In the rows, 128 means zero.
Turns in one plane each, and the order they were made in; the first pair answered
turn Z_714:
[158 134 111 106 129 124 124 122 132 156 130 134 157] => [132 143 144 125 150 116 125 133 103 139 132 160 164]
[ 88 139 156 158 130 145 130 121  93  93 105 131 122] => [102 114 119 169 108 152 135 103 143  89 114 101  94]
[144 151 146 135 174 118 118 136 126 128 148 153 150] => [121 141 147 160 171 128 111 135 138 113 151 147 131]
turn Z_736:
[134 164 153 113 138  96 134 152  84 136 121 138 148] => [110 101 168 141 149 124 133 119 149 119 149 178 124]
[ 66 105 128 128  92 139 136 117 147 121  98 146  99] => [ 79 138  95 125  94 135 127 124 136 119  94  93 104]
[133 108 150  93 144 123 127 120  95 155 116 174 151] => [127  70 123 139 140 151 116 106 167 125 141 141 109]
[129 156 128 110 121 114 134 159  76 153  98 104 145] => [ 92  97 174 118 133 127 134 124 124 154 124 179 130]
turn Z_444:
[166 144  83 124 141 118 120 135 159 138 147 102 134] => [125 117  90 152 125 134 127 131 174 113 134  91  99]
[159 116 125 116 137 121 120 153 154 122 151 128 118] => [133 100 131 131 131 131 119 147 152 106 131 124  99]
[116 121 135  93  86 132 135 117 113 147 105 117 126] => [146 125 118  87  99 123 127 124 130 162 124 126 141]
[121 128 111 134 100 142 134 127 133 134 111  83 109] => [123 135 107 121  98 136 139 133 114 140 111  89 119]
turn Z_35:
[130  95 149  77 106 138 125 138 103 149 107 123 148] => [160 104 145  75 134 128 104 148 120 147 135 132 161]
[ 88 115 148 130 106 131 140 127 121 102 102 131 109] => [135 148 111 108 100 118 139 138 109 129 108 111 132]
[ 87 123 120 155 139 129 111 125 121 117 112 140 113] => [108 141  95 133 116 124 115 131 108 123 110 115 110]
Now pairs of rows:
Between the rows of a pair lie 2 to 3 turns.
[135  86 110 126 112 147 132  94 193 135 149 126 100] => [151 173 159 131 176 101 122 147  97 140 148 157 150] => Z_736, Z_714, Z_35
[ 89 155 121 211 123 141 129 142  93  62 114  53  87] => [ 57 139 151 203 124 151 139 129  81  63 108  83  81] => Z_736, Z_714
[103 116 167 174 172 124 107 127 132 107 155 179 142] => [148 130  74 146  87 137 122 123 150 113 120  62 111] => Z_736, Z_35, Z_714
[177 162  84  91 123 100 133 133 125 149 138 103 155] => [108 158 181 131 164  96 127 132  81 115 133 164 144] => Z_714, Z_35
[140 134 151 123 158 120 127 129 130 128 157 184 145] => [168 135 100 130 142 124 122 126 165 127 163 131 132] => Z_736, Z_714
[148 129 105 172 161 131 114 126 176 118 156 134 124] => [147 148  95 178 152 128 119 136 147 116 137 101 117] => Z_736, Z_444
[100 117 174 141 141 163 106 134 132 105 132 132 109] => [139 137 118 135 114 160  99 141 140 119 126  70 110] => Z_736, Z_714
[112 152 170 111 151 107 131 140  96 139 130 176 156] => [149 133 112 156 161 120 110 122 181 127 166 132 124] => Z_444, Z_736
[149  90  83 106  91 151 152 101 158 141 146 105 117] => [136 146 127  81 106 118 157 138  62 151 124 134 166] => Z_736, Z_714
[155 104  84 120 105 135 127 108 149 138 135  94 108] => [155 165 140 125 164  98 126 147  88 141 140 129 153] => Z_35, Z_736, Z_714
[ 76  77 139 120  84 160 135  93 115 110  90 136  95] => [160 150 146 140 193 112  99 131 126 133 163 178 166] => Z_35, Z_35, Z_714
[127 118  92 135  89 147 146 120 107 117 107  89 115] => [174 139 130 109 142 119 132 136 102 146 150 163 164] => Z_35, Z_736
[156 161  78 105 115 112 144 139 105 159 112  82 148] => [169 168  97 109 144 106 135 145  98 153 126 106 169] => Z_444, Z_714
[ 49  71 177 144 120 138 135  94 103  86 143 133  96] => [ 75 147 154 117 108 109 145 132  20  98 103  91 124] => Z_736, Z_736
[134  91 150 144 147 124 124 129 145 120 157 173 111] => [178 112  99  90 105 111 136 139 137 146 133 135 131] => Z_35, Z_714, Z_35
[106 139 170 152 157 116 115 144 102 125 118 149 124] => [100  81 130 150 101 137 126 111 151 130 115 122  95] => Z_35, Z_736, Z_714
[ 85 113 166 191 171 133 122 123 149  98 137 156 104] => [194 154  70 118 133 112 122 143 149 153 143 101 147] => Z_35, Z_714, Z_35
[121 170 142 113 141 118 153 180  63 130  90 130 119] => [176 163  98  81 127 110 150 169 110 170 115 143 142] => Z_736, Z_35, Z_35
[138 167 135 144 183 107 118 156 108 128 139 140 149] => [123 122 126 167 172 131 113 113 180 108 157 145 124] => Z_736, Z_714
